The rows of T fall into 3 groups, and each row is roughly a mix of its group's hidden directions.
T:
[[-17  29  31  10 -21 -24  -1 -20  12  -1]
 [ 35  25   1   0  -7  24  -7 -34  -3   5]
 [ 45   3   1 -22  14  -8  -4  26 -12  12]
 [ 30 -21  16  -3 -26  12  17 -22 -21  11]
 [-34  18 -16  27 -22   2  -7 -27   6  -4]
 [ 21 -19 -11   2  -9   5 -41  29 -14   0]
 [-15  22   1   1   1 -18  31  35 -22  -8]
 [-16  19   7   7 -23 -26   6 -21   0  37]
 [  4   9  -5   6 -11 -16  -9  -7   4  55]
 [ 14   0   3 -30  22  15 -27 -10 -32  -9]
 [-19  28  -4  16   5  -6 -32  20  26  11]
 [ 35   4  -4 -25  27   2  -2  31 -10  -2]
 [ 27 -20   1 -19  12  21   1  39 -13   4]
 [ -3   6  -4   2  -9  47  -1  31 -15 -15]
 [  6 -12   2   9   2   4   4 -15  51 -25]
 [ -1  -4 -16  -7  25   6 -45   9  27  -2]
 [  3  18  13 -18  29  -5  -7 -11  43  -9]
 [ 28 -13  -8  13  26   2  -9  30  29  -4]
 [-17 -14 -15  20   3  43  -1  27   0   9]
 [  9  22  14 -16  -8 -27  17 -23  15  30]
 [ 24  -6  29 -19  -6  12   7  40 -11   3]
 [ -6 -19  -8  -2   8  42  -7  32  11 -16]
 [ 24  19  10  36 -16 -12 -14 -23   0  19]
 [  0  -4   5  31  20  -1  12  36  13 -27]
 [-11  39  -7  19  11 -21  15 -25  14 -10]
 [  4  44   6 -20   0   1  28  17 -14  -6]
 [  2  -5   3   3  -7  -2  -5 -28  53  -3]
 [-22 -33  12 -18 -29  -7  22 -13   1  12]
 [-22 -25 -28  -5 -17   7 -29 -20  10  10]
 [ 14  -6  -5 -19   4  15  43 -25 -19  -6]
 [ 22 -24  26 -29   7  15  17   4 -15 -19]
 [ -2 -21 -21 -24 -36   0  -6  23 -13  15]
 [-14  27 -12  19 -15 -27  -7 -33  -5  14]
 [  6  15  -2  14   0 -20 -11  49 -19   2]
 [ 15 -21  -5 -21  15  22  17 -19 -27 -24]
 [ 13 -35  20 -12 -17  12  35   7  -6 -10]
 [-11  19  -2  -4   0 -19 -28 -43 -16   4]
 [-11   0  -6 -47  10  23  15 -18   8 -12]
 [-19 -21  26  37  -9   2 -18  17   5 -15]
 [ -3  46 -11  13 -21  -8  17  -4 -23   7]
 [-21   1 -21  -6 -41  19 -16 -19  -8   7]
 [-16  -6 -18 -21 -12  15  -2  19  29  33]
 [ 14 -12   3 -11  11 -11 -29 -22  35  23]
 [  9  11  21  15 -20   1 -45   4  18  12]
 [  8 -22  20  24 -10 -11 -38   3  18  14]
 [  5  42  -2  24 -11  -6 -31  17  -2   5]
 [ 24   7   4  15  41 -14  30   7   1  -5]
 [-27 -24 -14  25 -18   3   9  -1  34   1]
 [ 28 -12 -23  20   7 -27   9   5 -27  18]
 [ 25 -14   0  31  -8 -20  -9  -7  37  -1]
 [  2  -3  16  12  -8   6 -29 -20 -10 -44]
 [ 25   3  -3   1  40   8 -24  29  -1   6]
 [ 36  -5   7 -28   1  -8  12 -27   5  26]
 [-21 -16 -28 -12   4   4 -31  33   0  -5]
 [ 25  21  13 -17  20 -13  22 -20 -23 -14]
 [ 27  -7  -2 -17   9 -12   7 -36  32  -9]
 [ 31 -22  -4  32   0 -20 -15 -11  -7  21]
 [ 34  12   8  30 -24  -4  -7  -9 -22  16]
 [  4  20  22   1   8 -19   5 -44 -12 -17]
 [-21  12   6 -24 -10  20 -13 -33 -27   0]
 [  8   9 -19  18 -26  -3 -42   1  -6  20]
 [  3  46   9   9 -18 -14   8 -12 -26   5]
 [  8  22 -44  12  30  -2  -1   1 -14  -7]
 [ 23 -37   0  18  15  -6 -33  -2  12   9]
 [ 11   1  -9 -30  22 -12   9  42  12   5]
 [-29 -27 -15 -26 -17  28   2  -7  -3 -12]
 [-17  14 -12   7 -13   1  -3 -48 -22 -11]
 [ -1 -20  -2   5  -2  35  22  35  13 -16]
 [ 13   3  18   8  11 -20   7 -10   0 -50]
 [ 19 -33  11 -24  28  10   0  24  12  -8]
 [ 12  11   1  -3  16 -35  42   7   3  12]
 [ -2  17   1 -19  37   2  29  -4  28  10]
 [  8  19  19   7  16 -10  -4 -48  13  -6]
 [-19 -36  -1 -20 -11   0  15 -33  13   9]
 [ 13  21  -2  16  -1 -37  34  -3   8  15]
 [ 34  11   5 -21   9 -13   7  -7 -40  10]
 [ 17   8  -6  21  10 -12   2  -1 -15  50]
 [-17  -3  13   8   9  16  18  10  39 -30]
 [ 18   5 -28 -10  26 -19 -15 -22 -24  16]
 [ -8  22   9   3  13  -1 -36  32  24   8]
 [-15  -4 -14 -31 -19  -6  21  27 -24  15]
 [-23  29 -28  28 -20   8 -14  -5  -8   9]
 [-32   7  22 -23 -21 -12   5  31   9   3]
 [-20  -5   0  -4 -12  21  27 -38 -15 -17]
 [  0  16  -9   9  18 -37   8 -25  21  22]
 [  4  -9 -11 -49  13  26  -6  -5   8 -13]
 [-16  16   9  22  -9 -18  33 -14  30 -12]
 [ -1 -21 -19  14 -17   9  30 -18  19  28]
 [ -4 -18  40 -18 -30   7  -4 -11  19  10]
 [ -8 -35  -9  -9   3   6   8 -42  -4 -19]
 [-15 -37  16  -9 -17  31   3  -4   4 -23]
 [  2   7  16 -15  -4 -31  -2  13   3 -45]
 [  5  31  16  10  37   0 -22   3 -17  15]
 [ 10   4   2  43  31  -8 -20  -7  16  -8]
 [ -6 -18  40 -12  -2   9  -3  22  29 -15]
 [  2 -15   8 -19 -14 -11  47 -16 -15  11]
 [-32  -9 -13 -19 -10   7   4  38 -16 -14]
 [  7 -26  23 -11  11   2  34   2  22 -24]
 [ 34   2  -6   3  46   6   5 -11   9  16]
 [ -3  12  19  46   1 -23   9  -6  19  -8]
 [-11  11  -3   9 -10 -12  14  10 -40  36]
 [ -9  -9   9  12   2  23 -13   7  -8 -51]
 [ -4 -21   7  -4 -14 -38   2  32  -6  22]
 [ -4  29  25  14  19  -5 -19 -34  12  -4]
 [ 10  15  24  -1   2 -11  46 -11   4 -22]
 [ 25  18  14 -13 -14  -3  12  -4 -45   5]
 [ 26 -14   7  12  -7  -3 -33 -20   8 -33]]
Here is one row from each group, named. Which group is each of the other rows in?
[ -5  -1 -18  -2 -16  -6 -25 -32 -34  17] -> E
[ 13 -29  35 -22 -20  19  -3 -12  10   4] -> D
[ 32 -12  -2  28   8  -6 -34  12  20   5] -> K

[ -4   7   2   4  25  40 -37  -2  -5   6] -> K
[-14  20  14  37   9   5 -13   9 -33  12] -> K
[-34 -29 -12   1  24  -4 -15  12  22 -13] -> D
[-45   8  -7   2 -15  11 -26  -4  22  -8] -> D
[ 20 -20 -19 -24 -26  -9   9 -23 -19  17] -> K
[-21  13  -1  12 -30 -10 -36 -11  -8  23] -> E
[ -9  21  16  37  -9 -10 -12  34 -10 -10] -> D
[-28  23  12  28  15   4  30  -2 -12  14] -> K
[  2 -10 -16 -27  35  -3  -9  35   5  -9] -> D
